Named moves (each a turn or a mirror), then the moves between two rows, first move first; the first pair answered
Remo (before |-> after):
-13, -25, -14, -14, -8, 27, 5, -2 |-> 2, -34, -1, -7, 2, 23, -7, -5
2, 11, -4, -8, 7, -12, 9, 13 |-> 12, 3, 0, -4, 12, -11, 2, 9
9, -13, 7, 0, 12, 0, -8, 18 |-> -8, 0, -6, -14, -3, 1, 5, 23
2, 14, -14, 6, -10, 2, -11, -36 |-> 5, 13, -15, 8, -8, 3, -13, -36
nela (before |-> after):
-2, 27, 32, 4, 15, -28, -24, 5 |-> 26, -10, 23, 14, 17, 19, -28, -15
-23, 24, -26, -4, -6, 7, 22, -24 |-> -12, 10, -26, -3, -5, 24, 20, -29
-2, 6, 16, 3, -5, -9, 1, -4 |-> 8, -6, 13, 4, -5, 5, -1, -13
-2, 4, -2, 3, 4, -15, -3, 4 |-> 10, -9, -4, 7, 6, 6, -7, -5
Nef (before |-> after):
2, -16, -24, -9, -10, 15, 17, 38 |-> 33, -34, -6, 9, 10, 15, -1, 13
7, -35, 1, -2, -2, 7, 8, -14 |-> -14, -23, -9, -13, -13, 6, 19, 2
-9, 13, 3, -4, -1, -11, 7, -8 |-> -5, 5, 12, 3, 7, -18, -4, 2
-8, -8, -11, -14, -12, 24, 12, -2 |-> -5, -20, 2, -8, 6, 12, -5, 26
ket (before |-> after):
-4, -26, -14, -16, -15, 41, 10, 7 |-> -13, 14, -9, -17, -25, 5, 19, -34
-4, 35, -12, -10, -19, -21, 25, -9 |-> 0, 18, 2, -6, 2, -42, 2, 26
-8, 10, -4, 2, -12, -2, 10, -5 |-> -8, 10, 6, 4, -3, -15, 2, 5

Each pair is 2 to 3 moves apart.
-18, -6, -9, -6, -13, -5, -5, 31 |-> 14, -32, -8, 5, -5, 18, -11, 2 : nela, Nef
-29, 14, -17, -14, -17, 2, 17, 25 |-> -7, 10, -17, -9, -21, 20, 17, -31 : nela, ket, nela
9, 20, 28, 18, 25, -49, -21, -31 |-> 9, -8, -24, -3, -14, 51, 14, -45 : Remo, nela, Remo
26, -5, -15, 10, -6, 28, -3, -29 |-> -15, 32, -26, -6, -23, 3, 16, -5 : Nef, nela, ket
-3, 2, 14, 0, 10, -29, -32, 27 |-> 15, -29, -6, -4, -4, 34, -22, 14 : Remo, nela
-1, -4, -13, -5, -9, 14, 11, -14 |-> 6, -8, 9, 7, 13, -19, -10, 3 : ket, Remo, ket
23, -7, 32, 17, 7, -10, -21, -29 |-> 11, -11, 0, 2, -18, 39, 5, -33 : nela, Remo, nela
19, -15, 21, 17, 29, -33, -14, 24 |-> 17, -7, -20, 3, -15, 38, 30, -32 : ket, ket
-20, 6, 4, -4, -5, -10, 4, 42 |-> -2, 15, -3, -4, -21, 14, 20, -33 : Remo, Nef, Remo
34, -35, 20, 19, 29, 10, -14, 16 |-> -35, 27, -9, -15, -13, -13, 32, 34 : ket, ket, Nef
-2, 15, -12, -22, -31, 32, 27, -33 |-> -30, 21, -15, -29, -32, 17, 29, 13 : Remo, Nef
-22, 5, 2, -6, -3, -21, -1, 32 |-> 8, 2, 19, 11, 13, -32, -15, -10 : Nef, nela
31, -35, 19, 18, 22, 7, -25, -8 |-> -14, -3, -25, -13, -27, 41, 24, -18 : ket, Remo
-20, 32, -14, -2, -14, -14, 21, -19 |-> -16, 12, 3, 4, 7, -35, -1, 29 : Nef, Remo
21, -7, 9, 16, 26, -18, -11, -13 |-> -8, 26, -6, 3, 0, -22, 11, -26 : ket, Nef, ket
22, -9, 11, -18, -8, 9, -8, 43 |-> 0, 28, 4, -26, -24, -13, 11, 24 : ket, nela, ket
10, -8, -2, 5, 4, 4, -1, -19 |-> -6, -4, -15, -4, -5, 13, 10, 0 : Nef, nela
